These views show one set of named points, seen from different sides, and a view may be mirrored.
A view may leave some points out. In some views, one point has been moved. Which views, in the order they come, and which point in each? Write no view if no view has one.
Scene 1:
view 1:
  Rutag [  0   9  21 -18 -10]
  kasop [  1  -3   8 -12   6]
  vokem [  0 -11   9  -2   3]
  kopim [ 10 -18   6 -21  -4]
  Revo [ 11   4   6  -2 -12]
  sog [  3  -7   4 -10  -3]
  saze [ 18  -3  19 -14 -13]
  git [ 6  0 11 -6 -4]
  kadib [ 8 -6  9 -7  1]
view 2:
  Dad [ 33   5 -40 -28  61]
  kopim [ 28  -9 -38 -33  64]
  Peti [ 12   1 -46 -44  52]
  Revo [ 30   6 -38 -56  50]
  vokem [ 29  -7 -29 -38  43]
  kadib [ 34  -4 -31 -42  51]
  saze [ 42   8 -43 -42  59]
  git [ 36  -3 -35 -48  47]
  kasop [ 37 -13 -29 -44  50]
  sog [ 28  -8 -37 -44  52]
view 3:
  kopim [11 -6 11 -6 12]
  Dad [18  2 19  1 16]
  vokem [  8 -17  32  -9  15]
  kadib [ 11 -10  29  -9   7]
  saze [13  8 27 -2  3]
  sog [  6  -9  24 -14   9]
  Revo [ 12   2  36 -20   4]
  Peti [  9   2  23 -25  23]
  favov [ 13 -10  23 -32   3]
  git [  7  -5  34 -12   5]
  Rutag [-7  2 32 -6 -4]
  kasop [  5 -17  27 -10   3]
view 4:
  git [ 23  16 -35  18  16]
  kopim [ 33  32 -49  16  10]
  sog [ 28  19 -44  13  16]
  saze [ 17  27 -37  26   5]
  favov [ 16  21 -51   5  27]
  kasop [ 34  20 -35   9  18]
  vokem [ 37  16 -39  20  22]
  Dad [ 30  33 -47  30   8]
  Rutag [ 20  12 -29  12   0]
view 5:
  Revo [ 3 11  5 12 14]
  Peti [13 -9  8 10 21]
  favov [-4 -5  8  4  6]
  kasop [  0   7   0 -12  15]
  vokem [ 1  5  4 -8 28]
  sog [ 6  1  4 -5 16]
  saze [19 19 10  0 11]
  Dad [21  8 18 -7 20]
  Rutag [ 14  17 -13  -3   9]
  kadib [ 4  9  7 -6 18]
Moved in: no view
